In the data rows, the value 128 means zero.
Every row has a hidden score from 0 to 12. What is each row's score? 6 is about the middle.
[127 111 150 150 126 114 171  97 152 161 117 146] >> 1
[146 102  63 120 152 115 112 149 153 113 176  84] >> 7
[129 135  99 108 128 134 108 139 119  97 143 104] >> 8
[121 117 106 104 124 103 121 140 107 118 109 134] >> 3
[165 144 119 128 123 127 115 137 131 121 138 109] >> 6
[111 127 152 125 140 131 139 113 130 142 125 144] >> 5
[145 133 161 121 148 126 142 139 164 166 153 136] >> 7
[139 124 139 108 103 156 168 136 151 156 151 136] >> 12
[142 133 108 156 112 147 138 107 155 114 157 100] >> 7
[180 149  88 134 154 158 105 145 163  97 206  70] >> 12
[115 118 127 104 148 101 128 140 123 131 121 144] >> 3
[152 127 127 122 128 124 129 137 126 135 136 125] >> 6
[122 149 117 136 133 143  97 134 121  97 137 114] >> 8
[117 117 158  96 128  90 151 118 113 153  89 175] >> 0
[ 97 134 138  99 104 111 138 128 115 128  96 152] >> 3
[120 103 119 145 148 114 112 136 122 136 123 123] >> 5
[119 109  97 140 130 121 146 113 159 137 141 110] >> 4
[124 115 167 144 162 114 134 110 110 158 105 151] >> 2
[ 91 118 139 164 137 157 146 110 160 161 148 113] >> 9
[109 158 161 124  86 143 155 109 141 146 115 136] >> 5
[121 140 152 115 143 123 128 126 113 130 116 148] >> 5
[ 91  95 112 122 158 106  99 144  59 105  95 144] >> 5
[137 124 120 127 137 116 123 131 124 119 133 128] >> 4
[125 157 162 115  65 127 142 107 101 129  78 147] >> 3
[119 123 155 143 128 117 162  94 142 156 104 153] >> 1
[134 125  97 130 122 128  89 144  96  97 118 115] >> 8
[112 117 141 157 147 133 134 115 151 142 126 138] >> 6
[144 141 125 146 153 133 105 119 124 114 137 116] >> 5
[ 94 121 143 150 108 139 147 106 143 156 116 128] >> 6
[125 160 174 117  71 168 158 119 141 154 120 141] >> 11
[146 185 157  92  79 151 130 147 124 123 107 141] >> 10
[119 130 163 122  93 111 159 128 140 158  94 181] >> 3
[126  99  89 159 165 144  95 135 115 108 159  89] >> 10
[136 148 136 125 103 156 140 134 150 135 149 123] >> 11
[156 157 103  92 108 117 104 155 114  89 120 126] >> 6
[144 144  88 118 102 138 132 138 162 111 154 114] >> 8
[179 169 110 101  93 119 122 160 153 107 139 122] >> 7
[128 131 112 122 124 143  91 142  91  99 128 111] >> 10
[132 159 121 126  89 142 132 117 138 116 125 107] >> 6
[129 139 157 108 131 104 128 136 123 142 107 144] >> 3
[173 146 114 115 125 112 100 151 109 103 135 122] >> 5
[124 117 123 126 104 113 118 121 101 119  87 143] >> 3
[115 134 115 124 156 141  96 141  95  87 135 125] >> 9
[ 97 117 111 139 125 121 111 106  89  90  99 131] >> 3
[117 137  80 135 100 150 111 115 120  89 139  91] >> 8
[109 108 109 126 141 123 114 132 102 107 130 122] >> 6
[120 128 164 140 144 131 146 114 149 170 135 127] >> 5
[129 126 139 126 106 127 144 123 128 155 114 128] >> 5
[154 191 111 119 108 202  98 143 134  79 176  78] >> 12
[146 148  71 142 111 131  89 125 118  62 133  89] >> 5
[ 94 127 133 132 118 127 145 127 145 144 129 141] >> 6
[118 131 141 106 116 117 113 153  93 140  95 137] >> 7
[160 141 115 116 139 104 111 141 116 111 123 129] >> 3
[142 110 117 116 166 108 134 145 141 136 146 137] >> 5
[143 122 125 117 114 149 127 155 136 138 144 118] >> 12
[153 149 131 114 120 157 103 162 135 120 166 105] >> 12
[148 111 153 132 141 114 150 133 147 169 134 142] >> 5
[122  89 137 146 188 107 131 138 132 159 143 142] >> 5
[101 117  88 112 100 125 117 151 127 117 127 115] >> 8
[163 174 120 110  81 155 119 133 117 110 135  95] >> 10
[119 128  93 140 132 137 107 116 124  86 152  95] >> 6
[143 151 132  89  82 117 130 152 111 133 106 135] >> 6
[144 104 121 159 134 120 154 122 176 162 139 125] >> 5
[120 121 135 133 135 121 128 125 127 136 111 149] >> 5
[125  96  65 135 142 104  94 148  98  94 131 109] >> 5
[ 94 131 109 132 129 146 104 125 108  94 133 108] >> 8
[ 96  93 127 152 135 122 119 107  91 124 105 133] >> 4
[151 136 141 109 152 123 110 138 108 116 133 137] >> 6
[118 101 151 136 128 106 151 115 127 165 108 144] >> 2
[120 158 104 138  96 164 110 129 117  87 128 102] >> 11
[ 87 128 132 136 108 117 154  98 145 138 105 135] >> 1
[135 146 117 116 102 139 143 129 156 127 145 106] >> 7
[115 111 133 137 122 115 164 107 143 154 113 151] >> 2
[142 160  85 119  82 181 110 143 141  91 179  74] >> 12
[ 83 108 121 143 115 107 124  91  84 106  67 154] >> 0
[145 123 157 122 139 104 148 127 122 148 111 163] >> 2
[121 126 113 147 158 130 109 133 140 139 149  94] >> 7
[102 100 126 130 145  85 142 115 135 136 105 151] >> 0
[ 96 121 149 150 120 157 142 102 139 155 135 121] >> 8
[125 114 130 140 130 132 149 138 160 153 140 141] >> 8
[160 129 128 117 148 115 101 155 110 128 137 118] >> 7
[111  97 148 140 148 113 150 114 135 145 113 165] >> 3
[116 163 166 118  97 174 150 114 131 135 124 144] >> 11
[ 77  89 142 132 137  97 152 114 105 150  75 176] >> 0
[144 129 155 117 122 125 174 117 183 151 147 151] >> 4
[140 115 116 123 183 128  82 143 101 110 155 103] >> 8
[113 108 150 137 125 102 164 118 140 157  99 170] >> 1
[122 133 164 115 115 140 155 136 148 173 123 144] >> 9
[111 101 121 127 170 129 129 140 138 133 156 130] >> 8
[102 127 119 143 172 132  66 128  66  99 123  92] >> 7
[159 113 119 134 121 114 155 119 154 125 137 139] >> 3
[130 134  98 151 128 151 103 108 114  87 142 100] >> 7
[136  90 122 153 147 102 158 105 157 152 136 132] >> 0
[ 64 129 175 120 117 109 141  97  83 141  59 170] >> 0
[135 114 179 114 143  99 159 137 138 184 107 170] >> 3
[137 131 161 151 122 130 162  93 149 150 123 142] >> 2
[139 132  99 130 128 141  88 164 115 108 150  94] >> 12
[167 171 109 127 127 149  93 129 124  81 147  97] >> 8
[145 119 149 139 160  99 125 136 118 159 108 151] >> 2
[114 139 124  83 143 136  99 169 103 109 142 122] >> 11
[121  94 153 137 162 101 129 118 113 148 114 149] >> 1
[150 137 148 161 128 117 124 106 133 133 115 125] >> 1
[126 130 111 128 137 118 113 134 105 120 113 119] >> 5
[137 126 140 139 165 130 102 127 100 125 130 113] >> 6
[122 148 137 121  96 126 119 137 114 115 106 144] >> 6
[136 161 152 104 110 146 129 132 131 128 134 132] >> 8
[ 80 108 132 138  97 102 173  92 143 146  88 167] >> 0
[129 112 137 127 165 104 125 149 132 155 123 142] >> 5
[131 149 135 111 105 121 102 136  84 117  87 129] >> 5
[102 108 102 129 139 105 117 127 108 105 105 143] >> 3
[122 138 155 127 141 124 109 123  95 123  99 136] >> 4
[157 156 176  99 109 128 141 162 141 171 127 136] >> 9
[112 150 176 105  79 121 164 122 142 179  78 165] >> 3
[152 164 137 112 125 144 120 148 142 121 144 124] >> 10
[135  75 140 149 162  74 159 118 150 175 123 155] >> 0
[143 161 127 121 101 141 135 127 146 124 130 125] >> 7
[143 149  98 135 122 136  87 145 113  91 129  99] >> 8
[152 134 124 121 134 141  97 156 111 108 150 110] >> 11
[188 132  82 123 138 148 115 159 157  97 206  84] >> 12
[131  91 128 159 154 106 150 111 172 162 146 129] >> 2
[131 102 125 135 161 111 131 122 118 132 125 139] >> 3
[132 100 139 115 141  86 156 123 134 160 100 168] >> 0
[107 129 137  99 107 128 139 126 120 135 112 141] >> 6
[107 100 105 164 133 122 155  91 163 141 128 126] >> 2
[140 139 115 119 132 119  89 150  95 112 113 116] >> 7
[161 158 105 143 121 161  90 137 125  91 157  81] >> 11
[131  94 136 118  99 104 173 142 152 192 112 158] >> 5
[108  83 117 179 149 111 131 108 119 149 112 125] >> 2
[127 138 129 136 107 141 124 105  98  95 108 131] >> 5
[106 111 122 149 154 120 100 124  95 113 119 123] >> 5
[128 120 132 114 153 124 125 132 110 119 131 141] >> 6
[123 130 137 118 147 116  97 137  78 102  99 134] >> 5
[102 134 104 152 135 137  90 117  89  83 111 111] >> 6
[167 158 127 144 138 141  99 133 115 112 134 104] >> 8
[166 161 141 119 113 144 143 118 159 120 154 120] >> 6
[130 112 144 166 128 103 134  93 115 136  87 149] >> 0
[137 129 174 123 130 142 171 121 169 183 145 145] >> 7
[154 124  92 162 125 142 149 110 194 120 180  99] >> 6
[ 85  99 113 113 114 123 142 135 117 141 114 138] >> 7
[127 149 119 122 107 152 138 126 157 126 161  95] >> 9
[102  85 129 141 180 113 151 131 156 153 148 152] >> 5
[ 89 120 127 145 122 133 131  95 110 113  90 136] >> 3
[129 158 135 102 136 129 109 148 111 112 124 130] >> 7
[137 158 108  99 122 143  93 158  96  90 136 113] >> 11
[127 137 145 107 101 127 165 123 155 156 120 145] >> 5
[108 100 152 155 161 127 135  91 110 154 125 127] >> 3
[127 136 100 110 101 145 112 150 122 103 137 111] >> 11
[144 120 137 135 118 126 130 144 128 137 127 132] >> 8
[132 139 129 121 101 135 143 130 128 122 123 136] >> 7
[123 127 137 134 122 134 132 110 112 115 124 139] >> 5
[113 129 138 120 134  92 107 133  83 105  83 156] >> 0
[104  92 119 140 163 102 140 139 133 138 132 151] >> 4
[158 154 168 127 114 158 172 101 165 151 147 137] >> 7
[109 148 186 125  82 155 186  95 148 166 108 164] >> 6
[151 153 129 107  88 122 126 143 102 117 104 140] >> 6
[113 136 151 129 132 127  97 122  72 123  95 125] >> 5
[152 143 103 121 139 158 100 155 117  90 170  99] >> 12
[121 140 104 148 134 126  81 136  96 105 111 108] >> 6
[ 78 106 120 122 133 111 115 148 110 144  99 143] >> 6
[121 115 178 117 129  84 166 118 127 159  83 198] >> 0
[116 123 144 114 137 110 151 141 140 150 116 165] >> 5
[ 99 121 111 124 148 134 112 149 127 115 137 126] >> 9
[151 127 159 152 122 132 167  90 162 174 127 128] >> 2
[ 99 116 127 117 126 133 140 126 134 127 138 133] >> 7
[111 127 151 137 148 148 145 111 129 143 129 137] >> 7
[ 80  95 113 169 157 119 117 103 118 121 107 134] >> 3
[ 93 103 126 151 164 114 115  94 101 132 102 121] >> 1
[158 133 119 142 137 129  96 124 106 109 132  93] >> 5
[140 161 159 106 144 140  96 150  94 119 113 133] >> 9
[149 156 141 113 108 145 121 151 133 126 132 130] >> 10
[139 103  85 131 150 109 108 131 105  95 126 122] >> 4
[101 128 161 126 111 139 166 112 146 159 116 157] >> 6
[ 89 125 164 122 104 134 180 119 151 173 112 163] >> 6
[130 156 122 143 116 155 126 112 150 101 147 113] >> 8
[137 115 123 136 146 128 134 131 142 128 153 133] >> 7
[137 135  90 123 132 140 103 171 147 120 160  99] >> 12
[111  81 131 147 118 113 163 117 147 173 124 136] >> 4
[153 183 147 135  95 169 109 118 132 115 135  95] >> 10
[153 145 129 131 140 133  97 140 103 117 121 109] >> 8
[109 125 155 105  93 101 158 113 111 145  79 161] >> 0
[173 158  94 124 142 167  94 134 135  78 194  66] >> 12
[136 133  95 141 125 143 106 126 123 107 135  97] >> 8
[141 187 147 114  92 161 136 129 141 124 129 124] >> 10
[ 99 115 129 121 111 119 133 142 125 152 106 142] >> 6
[154 181 129 117 109 174 103 142 123  93 151  97] >> 12
[116 141 101 108 121 148 102 163 119 106 150 105] >> 12
[159 123  81 155 164 104  86 122 135  90 151  84] >> 1
[133 126  89 115 136 149  87 167 116  98 164  98] >> 12
[111 167 119 126 109 179 105 141 117 100 149  99] >> 12
[115 120 190 110 132  89 140 136  91 169  66 186] >> 1
[ 94  99  86 146 142 121  83 128  90 101 112 104] >> 6
[110  96 105 144 177 119  94 132 108 117 138  94] >> 6
[141 145 115 116  95 145 134 122 133 125 136 100] >> 8
[137 135 132  97  98 144 158 145 144 158 142 127] >> 10
[146 162 109 111 109 140 112 153 136 105 136 121] >> 10
[136 164 127 113 112 164 110 149 128 132 145  99] >> 12
[143 146 142 137 117 133 122 132 116 135 121 120] >> 7
[105 133 134 137 126 117 109 114  83 111  88 136] >> 2
[138 165 112 143 111 177  98 146 132 117 154  75] >> 12
[157 124 118 107 147 147 112 158 152 134 167 104] >> 12
[142 117 128 104 117  91 133 127 100 108  99 151] >> 0
[139 147 111 146 112 150 101 136 120 107 143 100] >> 10
[143 173 136  99  68 166 143 136 154 112 138 133] >> 12
[102  81 109 144 129  97 126 120 116 143 101 134] >> 1
[ 92  85 134 133 179  83  87 145  62 116  90 158] >> 2
[110 111  81 123 134 133 110 138 131  91 155 102] >> 8
[ 97  98 124 153 131 124 130 116 126 137 119 126] >> 5
[116 111 152 133 126 132 173 110 158 163 132 148] >> 5
[144 112 154 133 156 127 126 130 114 149 136 132] >> 6
[116 109 153 126 147 133 157 131 150 152 153 148] >> 8
[134  97  83 139 152 121 104 141 113  99 155 107] >> 7
[132 124 107 140 139 130 129 101 140 114 143 105] >> 3
[112 119 156 128 137 129 136 124 116 164 106 134] >> 6
[110 141 164  99 118 116 133 140 110 142 103 152] >> 5
[112  91  73 125 144 105 107 144 112 104 131 117] >> 5
[ 89  56 135 151 162  73 159  98 115 151  90 172] >> 0
[176 131 101 148 163 142  95 127 128 105 174  80] >> 8
[133 146 152 142 114 142 120 105 104 124 104 124] >> 5
[107  63 112 162 151 105 158 107 157 165 139 135] >> 2
[113 100  95 147 158 137 105 129 129 110 156  99] >> 8
[ 61  73 123 138 144  83 148 105 127 133  91 172] >> 0
[127 112 145 112 142 106 112 152  97 146 108 140] >> 5
[139 133 118 148 127 162 127 112 126 104 153 114] >> 10
[147 166 101 106  76 150 108 151 123  90 130 113] >> 11
[144 106  89 137 141 116  97 162 118 116 146 107] >> 8
[152 150  94 155 103 151 111 113 132  87 148  92] >> 7
[154 150  79 119 114 158 118 138 164 111 182  59] >> 11
[127  97 111 155 178 135 117 126 146 117 169 110] >> 8
[ 94 119 180 114 111 127 156 119 134 174 104 167] >> 5
[132 134 153 148 130 129 153 109 162 161 124 136] >> 4
[146 130 112 122 146 122 102 135 105  93 144 113] >> 6
[136 120 132 136 155 120 105 139  92 105 135 135] >> 6
[106 130  94 158 121 151  98 103  92  89 124  90] >> 7
[130 118 156 146 133 117 137  86 106 145 102 129] >> 0
[155 128 133 160 142 157 159 119 202 161 193 109] >> 10
[ 99 127 102 120 113 119  89 152  80  87 101 127] >> 7
[150 146  95 121 129 134 101 126 105  90 132  97] >> 6
[137 131 158 112 135 123 162 131 171 174 142 148] >> 5
[111 115 144 135 153 124 125 135 128 139 129 146] >> 6
[154 192 128 110  82 149 108 141 120 105 120 110] >> 9
[ 97 152 155 117  97 135 137 127 126 153  93 142] >> 6
[100  97  85 132 170 125  68 144  71  88 134 102] >> 8
[128 124 129 130 114 139 147 140 161 160 145 122] >> 9
[109 135 147 137 102 131 150 100 147 154 113 116] >> 3
[152 144 126 149 154 140 106 125 134 111 153 106] >> 7
[140  81 144 141 157  95 163 129 152 180 130 155] >> 2
[170 122 121 150 104 135 145 120 170 141 158  99] >> 6
[ 99 121 147 129 105 129 131 119  87 127  91 144] >> 5
[150 100 131 142 142 113 139 121 152 144 144 133] >> 4
[141 170 158 113 113 157 125 135 136 135 134 110] >> 10
[131 128 117 107 139 101 128 146 142 125 122 141] >> 3
[119 109 120 146 138 129 146 108 173 167 155  95] >> 4
[169 117  84 115 134 113  95 170 126 105 150 111] >> 8
[136 140 151 151 109 160 131 112 124 133 131 118] >> 9
[151 162 135 128 120 167 136 129 158 128 174 107] >> 11
[137 106 159 134 160  99 156 124 150 169 121 164] >> 1
[177 167 110  99  74 169 131 161 150 113 168 110] >> 12
[151 153 152 139 121 125 131 121 145 134 122 133] >> 4
[ 84  98  79 129 132 114 118 127 120 111 122 114] >> 4
[ 91 118 168 153 133 126 153  97 135 150  97 169] >> 2
[161 155 137  97 138 147 106 168 112 114 150 123] >> 12
[139 126 156 126 154 125 114 146 113 129 134 146] >> 7
[133 110 139 129 152 133 123 146 135 141 156 131] >> 9
[101 125 165 141 119 133 161  96 139 139 116 165] >> 3
[ 90  66 129 155 174  96 139 119 123 159 116 154] >> 1
[ 99 123  94 147 116 138 112 113 107 101 111 106] >> 6
[120 136 113 112 164 129 102 147 114 102 142 125] >> 8
[117 122 160 130 145 108 160 109 151 155 111 167] >> 1
[147 153 129 112 112 132 108 127 101 100 125 122] >> 6
[144 175 115 107 111 178 108 135 124  94 163  86] >> 12
[132 115 131 112 136  78 109 137  76 106  84 156] >> 0
[107 111 114 115 160 108  83 163  79  85 119 143] >> 7
[ 98 104 159 150 161 137 148 119 149 163 138 146] >> 7
[116  64  88 140 184  77 133 112 141 137 143 122] >> 0
[123 134 160 106 157 116 126 134 102 125 111 161] >> 4
[128 106  89 151 141 120 115 108 113  95 134 105] >> 3
[151 124  99 112 131 129 123 158 153 130 173  93] >> 9
[138 113  76 133 149 110 106 142 151  98 160 105] >> 5
[128 101 120 135 103 109 133 132 119 148 105 126] >> 4
[112 141 105 118 126 148  93 148 102  93 137 107] >> 11
[132  84 109 150 187 118 111 144 127 136 161 114] >> 7
[149 165 102  85 116 156  98 169 132  96 168  91] >> 12
[133 126 106 106 150 113  94 160  98 100 129 123] >> 7
[142 109 131 135 156 140 136 137 162 154 168 119] >> 9
[147 132 110 155 150 146  94 126 112  98 150  98] >> 9
[124 143 140 112 114 148 140 128 137 137 131 128] >> 9
[101 136 161 102 100 117 169 115 144 150  99 173] >> 2
[158 164 136 116 104 140 131 127 141 115 136 117] >> 7
[129 131 158 126 100 139 169 118 166 178 130 128] >> 7
[120 138 156 123 130 125 120 132 114 149 110 128] >> 6
[130 148 106 103 128 117  93 148  97  89 116 120] >> 6
[157 148 166 114 128 133 151 140 154 163 140 150] >> 7
[117  86 124 127 133  95 163 113 144 157 124 141] >> 0
[126 121  84 110 170 128  80 148 106  88 159  91] >> 8
[118 121 127 109 120 137 157 142 171 148 157 140] >> 9
[166 139 114 126 125 160 119 153 146 128 176  96] >> 12
[ 92 105  79 134 149 133 106 123 105  93 129 109] >> 7
[167 161 158  89  98 151 167 138 182 153 163 134] >> 10
[ 72  99 107 118 116 113 138 128 127 132 106 145] >> 4
[145 123 101 123 147 125 107 145 137 124 152  98] >> 7
[116 119  76 141 149 144  75 151 110  92 153  83] >> 11
[142 149 145 155 101 130 121 101 124 118 108 119] >> 3
[151  99 131 150 163 137 145 127 158 155 168 125] >> 8
[149 173 133 125 102 162 100 135 112 110 130  96] >> 11
[122  74 113 154 216 107 113 137 110 119 156 138] >> 5
[123 154 147 125 121 140 115 129 109 133 116 119] >> 7
[168 155 153 100 108 137 156 132 162 142 149 136] >> 7
[ 81  92 131 152 132 109 157 110 137 147 110 159] >> 2
[135 129 174 115 132 116 147 129 115 154 107 163] >> 4
[122 141 137 134  95 143 166  98 178 149 133 123] >> 5
[110 117 109  98 143 112 113 157 109 113 126 136] >> 7
[138 107 169 142 173 117 145 131 152 177 143 148] >> 5
[143 145 102 109  96 144 130 145 144 124 148  99] >> 10
[131 142 131 117 136 134 126 129 131 123 134 122] >> 7
[141 160 139 133 115 160 103 122  93 113 126  99] >> 10
[124 128 105 105 134 135 101 160 128 117 149 114] >> 11
[134 166 137 123  88 155 135 126 145 148 125 116] >> 9
[113 122 107 131 158 130  96 132 113  85 139 123] >> 7
[118 115 160 125 147 143 153 126 157 165 149 137] >> 9
[127 117 117 134 125 126 152 120 162 129 140 140] >> 5
[152 148 118 107 124 161 101 161 119 114 166  94] >> 12
[118  93 142 159 165  90 141  89 120 132 107 150] >> 0
[130 134 168 127 114 141 156 122 150 171 131 135] >> 7
[164 166 134 135  91 143 136 107 136 117 123 117] >> 5
[104 135 153 138 129 122 142 104 106 144  88 153] >> 2
[126 105 105 132 165  75  80 134  77  85  97 129] >> 0
[136 140 110 138  85 136 119 129 131 124 115 103] >> 7
[110 119 121 106 124 102  94 138  54 100  84 134] >> 3
[150 137 182 112 135 116 149 137 147 166 128 160] >> 5
[110 112 116 143 105 120 153  97 142 127 114 132] >> 2
[142 107  97 158 160 114  94 121 102 103 129 106] >> 3
[154 107 104 154 168 130  93 138 114 101 164 101] >> 8
[ 99  94 111 162 142 123 159  92 167 126 142 138] >> 2
[154 130 145 131 121 148 164 126 188 165 172 129] >> 9
[143 171 116  94 100 158 116 145 138 112 144 102] >> 11
[147 100 127 130 144  93 158 120 160 142 138 152] >> 0
[121 136 119 123 117 120 130 139 144 117 129 142] >> 6
[153 152 130  97 107 102 110 159 100 118  95 139] >> 4
[161 156  98 151 115 173 123 105 154  90 174  82] >> 10
[108 124 132 102 123  94 132 131 109 137  85 158] >> 1
[140 148 136 143 135 165 127 120 148 129 162 103] >> 11
[187 135 136 120 137 110 114 139 120 126 136 119] >> 4
[141 124 124 148 171 141 100 116 108 116 148 101] >> 7
[112 121 132 125 148 108 100 138  95 109 108 148] >> 4
[ 93 126 164 115 116 131 162 103 124 158 101 155] >> 4
[183 158 151 120 158 142 115 152 151 124 169 125] >> 10
[129 134 112 141 144 126 112 118 138 109 143 106] >> 4
[100 106 111 124 117 121 159 128 165 143 133 137] >> 5
[126 131 116 141 136 152 119 122 150 118 160 108] >> 9
[135 117  75 124 127 133  99 156 106  98 146 101] >> 10
[116 148 110  94  84 160 137 140 149 124 143 120] >> 12
[123 120 113 127 145 106  87 150  67  88  98 145] >> 5
[ 98 106 183 155 155 125 155 102 123 169 107 168] >> 3
[112  87 132 148 136 122 164 115 154 159 141 144] >> 5
[124 118 129 161 112 119 148  91 130 125  99 142] >> 1
[122 120 132 132 152 141 120 129 134 128 147 125] >> 8
[123  88 139 136 164 108 130 136 114 154 123 147] >> 5
[106 123 140 121 123 127 126 136 111 134 102 156] >> 7
[125 108 122 110 159  99 122 157 126 148 123 129] >> 5
[ 94 144 137 112  95 141 161 125 157 155 118 132] >> 7
[116 140 113 106  88 145 143 132 143 131 131 120] >> 9
[148 174 108 116  94 165 138 128 164 115 159  98] >> 11
[151 132 134 144 136 125 153 111 170 139 150 123] >> 3
[105  91 120 139 122  91 163 108 150 157 107 143] >> 0
[102 115 108 123 132 107 107 128  92  94  94 144] >> 3
[156 150 139 119 123 152 151 126 160 130 164 117] >> 9
[104 108 135 115 146 102 137 120 109 130  97 161] >> 1
[137 147 141 102 124 130 108 156 109 126 124 122] >> 9
[103 153 134 122 127 132 107 129 103 108 107 130] >> 6
[114 135 148 111  91 130 163 134 159 159 118 156] >> 7
[150 111  84 110 155  88  94 157  94 103 126 117] >> 3
[130 137 144 148  90 138 146 109 141 150 101 136] >> 5
[102 121 133 132 120 136 130 116 113 126 111 140] >> 6
[144 140 147 106 110 112 140 135 116 129 106 149] >> 4
[149 139 121 114 114 124 104 149 115 128 130 108] >> 7
[175 117 131 138 161 142 130 141 155 153 175 110] >> 10
[ 89 125 127 131 110 144 141 107 133 122 134 130] >> 6
[110 145 149 135 129 130 124  98  99 113  94 142] >> 2
[112 106 152 133 122 116 142 116 129 141 112 151] >> 3
[110 130 106 134 170 136  76 127  92  93 122 101] >> 7
[ 98 127 149 137 134 121 146  96 119 142 100 143] >> 1
[100  83 114 164 170 130 119 114 111 130 141 105] >> 6
[119  98 141 116 136  86 154 128 131 156 106 159] >> 0
[ 96  99 166 131 147  84 144  98 106 153  75 175] >> 0
[ 89 119 123 117 116 155 150 122 151 141 145 122] >> 10
[145 146 133 108 162 130  78 167  96 115 132 121] >> 10
[136  98  86 122 154  97 116 134 115 108 131 125] >> 2
[132 121 117 128 126 114 137 143 144 145 134 123] >> 5
[150 100 114 157 154 105 124 132 142 138 137 131] >> 3
[ 85  88 121 141 144 110 146 107 132 125 114 155] >> 2
[124 145 134 120 137 152 113 146 121 105 153 131] >> 11
[112 144 123 126  87 131 148 109 146 122 106 142] >> 4
[138 158 110 138  87 169 127 128 137 108 144 103] >> 12
[163 156 118 120 106 148 109 157 130 119 145 111] >> 12
[140 122  91 153 157 133 119 102 138  96 167  91] >> 4
[145 125  95 128 131 118 107 142 112  95 126 124] >> 6
[114 101 133 151 166 142 119 112 108 135 139 106] >> 7
[146 102 132 114 156 101 132 153 136 162 139 134] >> 5
[146 175 107 109  60 171 121 136 122  91 130 103] >> 12
[132 142 124 132 108 126 121 116 101 108 102 121] >> 4
[109 101 148 127 136 101 137 123 104 130  99 170] >> 2
[138 155 122  96 119 145 104 154 117 102 149 109] >> 11
[168 171 163  90  81 156 151 140 142 141 134 141] >> 11
[143 141 132 110 108 121 148 135 147 139 124 140] >> 5
[150 152 150 136 148 152 127 131 157 147 160 109] >> 9
[124 125 132 121 139 112 100 148  87 125  95 140] >> 6
[139 156  89 134 112 163 103 139 129  81 154  89] >> 12
[125 120 145 107 107 110 160 133 125 159  94 158] >> 4
[120 111 132 173 120 122 149  93 150 150 116 130] >> 2
[136 111 116 176 140 129 152  92 180 150 145 108] >> 3
[123 123 107 133 156 159 113 139 129 108 169 110] >> 12
[142 126  81 134 172 143  69 152 113  94 168  68] >> 11
[139 121 144 104 103  95 169 123 151 154 107 158] >> 0
[103 127  75 114 104 138 106 147 109  93 130  99] >> 10
[156 137 111 107 129 100  95 155  91 101 108 128] >> 4
[126 129 134 145 112 128 163 102 178 139 129 143] >> 3
[101 121 142 125 145 143  96 147  85 126 120 131] >> 11
[124 157 116 113 115 146  99 132 116  96 130  98] >> 8
[128  77  99 136 173  71 129 132 121 132 114 145] >> 0
[125 111 155 130 154 122 148 127 153 164 145 138] >> 5
[113 115 118 109 150 126 111 153 101 106 137 135] >> 9
[ 93 132 126 134 137 158  99 121  93 114 126 108] >> 10
[ 84  94 145 143 157 103 147  79 103 138  94 154] >> 0
[ 94  79 138 141 130  97 155 118 128 174  97 163] >> 1
[141 127 149 136 132 106 135 119 128 142 106 143] >> 1
[143 137  75 151 126 148  90 133 117  77 152  84] >> 9
[115 107 138 128 129  97 126 124 109 138  93 159] >> 1
[151 114 141 131 146  78 141 130 131 137 120 149] >> 0
[138 142 146 111 117 116 157 130 158 150 116 162] >> 4
[121 101 143 121 148  89 131 126  99 127  96 167] >> 0
[ 85 131 100 104 104 146  91 153  77  94 115 108] >> 12
[176 148 137 145 131 142 112 131 121 121 149 103] >> 8
[128 113  64 149 163 132  90 123 125  81 172  63] >> 6
[133 164 142 109 107 145 111 131 115 123 123 113] >> 8
[128 128 131 155 137 147 130 113 150 134 138 115] >> 7
[157 102 119 144 170  87  98 137 104 125 119 121] >> 1
[129  80  59 161 161 118  97 127 124  94 156  85] >> 6
[111 108 111 161 129 146 158  90 160 133 143 119] >> 5
[126 141 146 147 117 129 133 119 130 144 110 136] >> 5
